Rotation paths and how fast each direction turns (degrees per step)
Each turn is a multiple of 5 degrees from 10 to 175, or 0.
Each row of a path follows its step; steps can be skipped.
Rotation 1:
step 0: [  2  -1  11  -7   0  19   8 -20 -19   4 -12  -4  -1 -16 -18  -8  14 -13
   3  37  18  11 -16 -23   0  -2  -5  13  -2  13  18   6 -45 -24  18   7
 -16  -1   2   1   0  16  13  32 -15  26  14  12 -28  33 -16  -7  -5   7
  -9   5  31  18 -33   5 -15  -3 -24  10 -32  21   4   5   8]
step 2: [ -6  -3 -15  35  -8  -7  15 -13  24 -13 -26  16   3   7  -9 -20  -8 -16
  35   4  21  22  -5   4   2  27  18  11 -13  -6   4  13 -14  18 -20  -3
   1 -18  -4  12  22   8   1 -40   8  18  22  -8  -8  -4 -34  33 -22  -2
  11  35  11   3  -8   8   3  21   3  10 -13  21 -14 -20  -6]
step 3: [-15  15  -9   8  20 -26   4 -20 -25  15 -33  28   1  -4 -20  17  32  14
  -2  -6 -15  -5 -13 -15   1  20  -2   1  15  21   5  27 -13 -15  -3  16
  -5  31 -16 -22  18  -6 -15 -11   8   8   3  -5 -17  -2  -9  15   2 -22
   4   5  30  12   4 -11  34 -22 -20 -21 -27   3  22   2  18]
step 7: [-19  17 -13   9 -19   0 -12  -1  17  27   0 -12   8   0  20   7  10  16
   4  14  -6   6  -6  -6 -30  10  13 -20  26   7 -24  -1 -22 -19 -12  14
  -3   6  -8   0  34 -23 -15 -14 -21  22  14  40  -4   2 -30 -12  18  -1
 -11  12  16 -32   2  -7   1  -8 -20  -1 -46  15 -12  -8  14]
step 8: [  9 -17 -16   5  16  -2  -2  -1 -12 -11 -26   5  -5  -2 -11  12   5  11
   2   4  -5  -6   2  17  14   4   2 -28  -3   1  30  30   7 -46  15  -2
 -22   1  19 -29  -1  17  11  17 -36  36  27  50  -6  17   2 -17 -19 -10
  21   9   1   1 -11  16  -8   2   3  17 -14  10   3   5 -14]
step 10: [-18  20 -28  27 -21 -22  16   8 -30  26  -5   3  16  -4 -10  11  25  28
  41   9   8  15  -3  -8  -3   2  13  -8  -4 -10  27   0   7  -7  -8  17
 -11   4  16  20   6   9  20  -1   1  15  28 -14   1 -35 -17  17  -7  30
   9  11  11  -9  -8   2  -5  18  13 -19 -33  -4 -16 -13  -5]
step 14: [-18  37 -30  34 -11 -16   0 -26  -2  -7 -29   6  -2  16  14 -22  27  15
  -4  -5 -21  12 -10   5   7  38  14  25   0  -8   4  25   6   1  -6  30
   4  12  -2   0  31  24 -20   2  22 -13  19   5  22 -13   5  14  -8  -1
 -15  -8  13   3  -6   2  -7  -8  -2  20 -20   9  23 -14  18]
step 15: [ -3  12 -13   6 -29  -8   0   0  18   9 -19  -6 -10  -5   2  18 -10  18
 -11  13  -4  -2  15  17 -20  33   6  13  19  16 -17   2 -15 -21  12  -7
   1  24  14  -8  15   8  25  -7 -23  46   6   0 -20  12 -19  24  16 -19
   4  40  17  45   3 -16  11  -6  -2  -4 -16  -3  -7 -23   6]
step 16: [ -4 -10  14  10 -10   2  -7 -30  -7   5 -38  11 -15  -9  -1  11  11  11
  -1  -7  12  11   1  -1  11   6 -17 -16  -2 -12  14  -9 -35 -15  10   3
 -11 -14   3  -8 -29  29 -25  -8 -45   3 -11  54  -5 -21  -8   5  11  -9
 -18   7  13 -11   6  -7   1 -20 -13   0 -33  14  28  13  -6]
step 21: [ -3   8 -10  17   2 -33 -12 -16 -25   9   7   2   1 -15 -26 -15  10  20
  21  12   4  29   3   1  22  10  21   1 -17   4  43  10 -22  13  -3  -7
 -31  16  -1 -25 -17  15  21 -28   6   4  32   0   2  12 -26   4 -15  17
  22   9  -3 -15 -14 -13 -18  12 -30   1  -1  16  21   0   8]
Speeds:
[-2  2  0  0  3  1  2  3 -7  2  5 -2 -1  5  0 -1  0 -7 -3  6 -2  6 -5  1
  0  0 -1 -1  6 -2  5 -4  4 -1  4  3  3 -3  3 -1  0  3  2  6 11 -6  4  9
  1  2  4  0 -5 -3 -1 -3 -2 14 -4  4 -3 -3 -3 -3 -3 -3 -3  0  3] => 80
[ 0 -9 -6  1 -4 -2  8  1 -1 -2 -2 -2  0  1  1 -4 -3  4  5  2 -5 -2 -2  3
 -2  1 -9  4  0 -3  0  0  5  8 -2  6  0 -1  4  3  4 -4  3 -8  5  1  3 -6
 -6 -4  1 -3 -3  3 -2  1 -1 -2  4 -1 -2 -5 -4  7 -4 -8  2 -4  6] => 90
[  2  -9   3   6   2  -1   6   0   3  -5   0   6  -3  -2  -1  -1  -7  -2
  -1  -3   5   3  -3  -2  -4   1  -2   2   3   1  10   1   0   2   0   0
   4  -4  -1   1  -7   3  -6  -4  -1   3   0   2   5 -11   0   4   7  -5
   1   2  -8   0  -1   5   4  -4  -1  -4   4   0  -7   1  -4] => 100
[ -6 -11   5   4   3   4   0  -2  -1  -4  -2   5   2   0   8   4  -5   3
  -5   2  -4  -4   4  -4  -2  -2   4   2   0   5  -3  -2   4   1  -4   2
  -5   9   1   4  -3   2  -1  10   1   9  -1   2   2   3  -6  -1   0  -5
  -2  -4   1   3  -2  -4  -3   3  -5   1  -6  -3  -2  -1   1] => 95
[-2  1  2  0 -3  8  0  1  4 -2  3  1  4  4 -1 -2 -1 -4  1  0  4  3 -9  0
  3 -6 -4  7 -3  2 -1 -8 -7 -1 -8 -6  3 -2 -1 -1  7  4 -6 -1 -3 -3  0  1
  6  3 -6  4 -1 -1 -8 -1  1 -5 -4  0  2 -6 -7  5 -7  0  4  2  1] => 160
[ -3   9   5  -7   4   0   7   1   3  -3  -5  -2  -8   3   3   0   1  -1
   7   1  -4 -10   2  -2  -5   5  -1   7   1   2   7  -7   0  -3   2   3
  -5  -5  -1   0  -2   5   0   2  -4  -2  -2  -4   7   0   1   0   3   7
  -4   4  -2   3  -4   0   0   4   4   4  -3  -3  -1  -3   1] => 25
[ 0  4 -6  3  7 -3  0  6  7  1  0  3  2  6  1  5  2  1 -5  0 -1  3  2 -7
  3 -5  8  0  5 -5 -3 -5  3  5 -6  6  3  0 -1 -4  4  0 -3 -5 -1  8  0 -7
 -2 -4  2  9  2  6 -1 -1  2  6 -1  2 -4 -2  4  2 -2  4 -1 -2  1] => 90
[-8  7  4 -1  0 -2  3  3 -4  0 -5  3  2  2  7 -1  8  7 -2  0  3 -4 -6  2
  5  0  0 -3 -5  3 -2  1  2  3 -5  2  4  3  2 -6 -5 -5 -8 -3  2 -4 -6  8
 -6 -6  2 -5  5 -4 -7  0 -1 -1 -1  1  3 -1  4  0  1 -4 -4  2  2] => 170
Rotation 2:
step 0: [ 16   2   6   1 -15  -5 -13   0 -18 -17  14 -22 -23   2 -16   6  -3  27
 -23 -12   2 -16 -12  -4 -15   5  25  -1 -10 -14  -3  -8 -22  -6  15  17
 -25 -10   5 -34   9  12 -24 -23 -21   9 -30  31  -1 -36   5  10  10  31
  10  38  14 -11  -6  -5   4  29   9  14 -18 -22  16 -13  -1]
step 1: [ 18   4  -1  11 -16   6  -4  29 -14  -8  -8  20 -23 -26 -17  -4  -4  11
 -16  10 -10 -15  29  -1  12 -14  10 -16  10   1  36  -8 -18   4  33  -4
 -15  29  16  -2  10   6   8   5  -6  35 -34  -6 -16   8  16  14 -12  15
   7   5  13 -11  18 -31  -2   5  37  24 -28   1 -13  11  18]
step 3: [  0  25 -17   4  -6  -3   8  14 -32  34  10   3   5  -6   2  -8  11   7
  17  14  -3  -3   1 -16 -23  16 -24  -8  22 -32 -19  -1   8  24   9   0
 -29   0   1 -31   5  -2   7  25 -18   7 -27  12 -18  -9  14  51  -3  18
  -5   7  -5 -16  -4 -25  21 -18  10 -18  -5 -17 -31 -13   9]
step 4: [ 26  12 -22  11   2   5   8  21 -30  -5  -7   0 -35   7  14  11   6   6
  -1   1   8   6   3   4 -22  17   9  42  -4 -34  -4   6  -5  -7   2   7
 -12 -16 -11 -21   7  10 -40  -5 -12  28  -7   2   2 -17  -1  -1   2  19
  29   8 -20 -28 -21  -3   3  25  34  20 -23 -19 -16 -15 -16]
step 5: [ 33  13  -4  -9 -11 -28 -12   9  -3  -7 -31 -18 -18  27  -6   1   9  10
 -14   6 -31 -14  15   2 -12   5 -18   7  28   1  19  -4  -6 -13  18  17
  -9  14  32   2 -14  22  -9   3  -7   6 -34  15 -16   0  15  19 -20  11
  -8   7 -27  -3   8 -36   1   5  40  12 -28   1  11  16  -8]
step 6: [ 13 -10   9 -22  -2  11 -28   6 -23 -29 -14  -1   5 -11  -3 -22  19  -7
  -8   0 -16  -1   5 -43 -24  -7  12 -21  -6   1   5   4  12  17  35 -11
 -32 -43  21  -2 -10  18  -4  20 -14  20  -9  16   8 -25  28  -7   5   5
   9  24  -8   0  -5 -10 -18  18  28  13 -10 -18  -9   5  13]
step 10: [  8  -1 -14 -29   4   1 -18  16  -4 -16 -19  14  -1   3  20 -26  -5   8
  -6   6  -9  12 -15   6 -18 -15  10  19   1  -8   1  -4  -5  16  -6   0
 -18 -15  22  -3   9  21  -2   2 -47  35  -2  14  14  -8  26 -11 -19  22
  34  12  15  -1  25 -14 -16 -12  49  14 -26 -11  -2 -16  13]
step 11: [  1  -6   9  -6 -28  28 -17  10  -8   6  25   4   9  36 -11  -8  11   1
 -36   4  -9  -4   3  14 -21   6  12  29  29  10  25  -4  12  -9  25   1
 -19  -8  23  -9   5   6  -7  -9  -6   3 -55  18  -1   2  26   3   4   8
 -19  30   3  -4  16  -2   3 -14  22  11   7 -39  -4  -6   5]
step 13: [  9   2 -19  14 -20   4   0  40  -8   1   6 -13 -27 -28  -6   6 -27  10
 -27   1   9 -11  14  -2 -20  19  19  32  -4 -40   0  -4  16  22   3 -15
 -16  -4  12 -11   2  19   8   4  14 -12   0 -21 -16 -11  27   0 -15  10
  -5   9   7  -8 -15 -20  17 -20  29 -11 -18 -34  11  28   0]
step 19: [-12  -3 -23  -3 -11  12 -23  27 -35   7   0   5 -39  -1   9  19 -15  19
  -9  30  11  15 -16  -4 -38 -21  17   8 -10 -24 -25 -12  -5  -3  15   9
 -10  -2   4  -8  -8   7  -4  -6 -12  24   1  11   2  12   1  19  17   4
   4  30 -14 -43  -1  -7   0  -7  32 -19 -14 -18 -23  10  13]
Speeds:
[ -6  -3  -4  -5  -9  -6  -2   0   1  -1  -3  -9   5   4  -2  -1   5  -6
   1  -1  -2  -6   4  -3   0   2  -4  -6  -1   3  -6   1   1  -4   0   0
   0   1  -2   0  -1  -5   6  -6   0   0   1   0   2  -1  -2   4   1   5
  -5   4 -12   8   1   5   3   1   3   5   4  -3  -2   2   0] => 115
[-4 -1  2 -9  3  7  0  3  6 -4 -4  0  1 -4  3  6 -1  0  1 -2 -1 -6  1  8
 -3 -4  1  0 -1  1 -2  7  3  2  7  0 -3  7  1  6 -3 -6 -4  3 -6 -2  0  5
 -8  0 -3 -1 -1 -3 -5  6  1 -2  1  2 -9  0  2  0 -3  2 -5  1  3] => 80
[ -3   5  -4   3  -4   0   2  -1   2  15  -1   2  -1  -2   2  -3   1   0
  -3  -5   1   2  -6   5   0   1   2  -3   5 -10  -2   6   8  -3   1  -2
   1   1   1   2   6   8   0   1  -1   5  -3  -3  -4  -2   3  -5  -3   0
  -4  -2  -5  -2   7   2  -2   4  -1   3   1  -4  -4   4  -7] => 40
[ 5  3  3 -1  4 -3  1 -2  2 -6  7  5 -1 -4 -5  1  5 -6 -3  3 -7 -1  2 -2
 -7 -2 -4 -2  2 -4 -2  7  2 -1 -2  5  3  1  1 -2  3 -2  2  0 -6  2  5 -6
 -3  7  2  2 -2 -2 -1 -2 -3 -2  8 -2  5 -5 -8  7 -8  1  1 -5  4] => 170
[-1  6  2  0  3  6  4 -3  1 -2  2 -2 -4 -2  1  3 -2 -3  8 -1 -4 -3  4  7
 -1 -3  5 -1 -4  3  2 -1 -4 -5  1 -1  3  0  0 -1  0  4 -2  2  8  5  4 -5
  5 -6  4  4 -7 -2  6 -5 -3  8 -1  6 -1 -7  6  4 -3 -1 -6 -6 -4] => 135
[  4   0   0  -5  -4  -6  -2   1   0  -5  -1  -3  -5  -7 -10   6  -6   6
  -3  -5  -1  -3 -10   1   4  -4  -2   4   2  -9  -2  -2  -1   0  -7   3
   6   3  -4   2  -2  -6  -4   3   0   0   0   0  -3  -2   3   1   3   3
   5  -3  -4   6  -1  -3  -1   4   4   1  -3   0   3   1  -5] => 80
[  3  -1  -9  -1   1  -2  -7   0  -3   5  -4   7   1   1   3   5   6   8
   3  -1   5  -2  -4   4   2  -2  -1 -10  -1   2   0  -3   5  -3   2  -1
   0   0   1   1  -1  -4   4   3  -3   5   7  -4   1   4   3   2  -2   0
   5  -4   0   2   0  -6   1  -2   5   0  -1   2  -3   2  13] => 160
[ -2   3   7  -3   6  -2  -3  -6  -3   1 -10   3  -2   6  -4   3   2  -2
   0   4   2   7   4  -1  -1  -3  -6   6   5   0  -5   3   2  -4   1   0
   0  -4  -5  -2  -9   1   1  10  -1   7   2   1   5   2   3  -7   0  -3
  -1   6  -3   2   0  -1  -3  -4   0  -2   1  -2   3   3  -5] => 25
Rotation 3:
step 2: [  4  14  18  22  12  -9  13   3  -5 -18  11   7 -31   7  -5  17  19  -5
 -21  10  -8   2   3   3  -1   7  20   5  20 -17  22  15  -6   7 -11 -13
  -7  23 -26  18   2   9 -17  10  25  16  -8  21  -3  11  19 -15  -2  -9
   9  17  13   2  23 -37   2 -10  11 -39  -2 -15  16 -14  -1]
step 5: [ -8  13  -6   0   3   6  -4  14   6 -14   0   3  -7   8  -5   7 -15  17
  36 -36 -13 -11  22  10   8   7  20  17   5 -21   8   9  14  -2  12   0
  -6 -10  -7 -22  -2   3  -9  19 -21  15 -11  24  -2 -17   4 -10  -6  -6
   3  38  -9  11  50 -15   3  11  20 -11  -6 -11  14 -17  -7]
step 7: [-13 -14   9   6  33  -8  -3 -10 -12  26  -9  -5   0   2   6  13   2   0
  13  13  -9 -13  17   0 -18  20  11 -17  26   0  41  -1   9   5  12 -22
   5  -3 -20   6   4  13  12 -41  -2   7  22  -1  -5  11  18 -16   5 -27
   1  23  25   5   6  -5 -24 -17  14 -21   3   5  15  -3  -7]
step 10: [  4   8   3  15  18   2 -15  28   5  15 -29  -2 -25  12  -4  14   1  19
  13  13 -19 -17  24   9  -6   0  -6   8   3   0  11  -7   7 -12  11  31
   9  -4   9 -10  10  15  -8 -30   2  20 -14  22  35  21  20 -19  -4 -19
  22   9 -11 -17  15 -21   0  14  19   0   7 -12 -10 -14   1]
step 12: [ -1  -4   2   8  18  -6  10   3   6  -3  23  -1 -19  -6 -39  20 -17 -15
  15 -12 -25   0  -2  10 -25  20  -3  18  -5  10  22  -1  -4  12  -3 -36
  16 -11   6 -11   6  -5  24  23  -8 -20  -9   1   0   8  11 -24   3 -22
  13   9  32 -13  18 -15  -4 -16  19 -23 -10  -2   1 -12 -15]
step 15: [  0  12  13   8   0   4  18   9  -3  -5   9  15  -6 -20 -21  -3  -5  -1
  15  24 -17 -11  16  -6   4  31   8  19  20  -7  -1  21  20  -6   1   8
  -5 -11  17  20 -14  30 -17  -5 -24  -7  -6   3  -1  -1  32 -42 -29  -7
  -9  14  -3  -3   3 -20 -10  17  20 -24   0  -8 -11  -4 -17]
step 16: [  2  20  14  14   6 -22 -19   9  10   9 -18 -10  -1 -14 -21  -6   7   7
  15  16 -18 -19  31  12  -4  15 -13  22  39  12  27 -19   6  -6   8  -8
  -6 -12   2  23   0  21   8 -19  -5   4  12  19  17   0  23  -8 -18 -18
   7  -2  -1 -17 -11  -2 -25   1   4 -31  -5  10 -14 -12   5]
step 17: [ -4   1  10 -13   9 -30  -4  17   4  -5 -16  -3 -16  19 -22 -16  -7 -10
  28 -11 -38   0  18  19  -4  19  11   0   1   8  18 -34  -7   4 -22  -3
  -9 -12  -9   4  27  -7   4 -11 -10  23   2  22   4  10  10   5  14 -10
  -1   0  -4  -9   5 -16 -20 -11 -13 -48   2   5   3  12 -14]
step 18: [ 14   7  -3   8   6  -7  11  15 -14 -18   2  19  -6  18 -33   9 -23 -13
  19 -20 -29 -16  -7  29  11  17  -5  12  -7  14  -2  11  -1  11 -21  11
  12 -21  -9   4  34  -6 -10   5 -21  16 -15   7  -1  -8  16  -4  16 -20
 -14   8  22 -17  -2 -29  -4 -15  26  -4   6 -10   0   1 -23]
step 20: [  3  11   9  -2   0   5  -3   7 -10   2   1 -17 -41   3   4   4   6  -2
  12  -3 -20   6  11 -13   7  41  -8  -6   1   4  10  21  10   1   8  -3
  -2 -26 -19  -1   0   7 -24 -14   9   8   8   0  -4  44  -9  -8 -20 -20
  21  21   9  -1  23   0  13  18  13 -46   5   4 -12  18   1]
Speeds:
[-4 -4  8 -6  4  4  1  1 -5  3  3  6 -2 -1 -2 -3  7  0  0  2  0  8 -1 -5
 -5 -3 -1 -1 -1 -5  0  2  7  2 -5  4 -1 -7 -1 -2  3  0 10 -3 -2  2 -4  2
  4  5 -6 -9  0  1 -1  5  1  2  1 -7  3 -1 -3 -4  0 -3  5  0 -4] => 140
[ -5  -2   6   1   5   2  -4  -5   6  -3   5  -8   2  -6   2  -1   6   2
   1   1   0  -7   1  -4  -2   3   0   5  -1  -1  -4 -10  -5  -2  -8   0
   4  -3  -3  -6   0   2   0  -2  -5  -4   0   6  -2   2   0   6  -5  -2
  -3  -1  -4  -4   6  -4  -4  -1   2  -3  -3   3   1  -7   5] => 70
[ 3  5  1  3  3 -2 -6 -1  2 -5  0  2  1 -7 -9 -5 -2 -6 -4  2  4 -1 -5  3
  3  3  3  0 -5 -2  0  7 -1 -4  1 -2  0 -6 -1 -1 -1 -3  0 -5  3 -5 -1 -5
  7 -6  8  2  5  5 -5  6 -4  0  8 -1  1  0 -1 -1 -4 -4  7  3  2] => 110
[ 1  5  6 -3 -6  6 -2  6 -1 -8  2  2  4  5 -1 -5  6 -2 -4 -7 -4  5 -4 -2
  7 -1 -3 -6  8 -1  2 -3 -3  4 -1 -2  3 -8 -1  7  1  8 -7  4 -2 -2  2  1
  3  2  2  2  3 -7 -4  0 -2  1 -2  2 -1  0 -3 -3 -2  2  0 -4 -2] => 20
[-4 -1 -2  1 -1  1  4  5 -3 -1  7  1 -3 -5  0  5 -4 -4 -7 -2 -2  2 -1 -1
  3 -4 -4  2  1  1  2 -2 -4 -6 -5  8  5  0  3  2  8 -3  2 -3 10 -2 -2 -3
 -2  0 -3  2  3 -6  8 -3 -2  0  8  5  3  1  5 -6  2 -6  0 -4  6] => 40
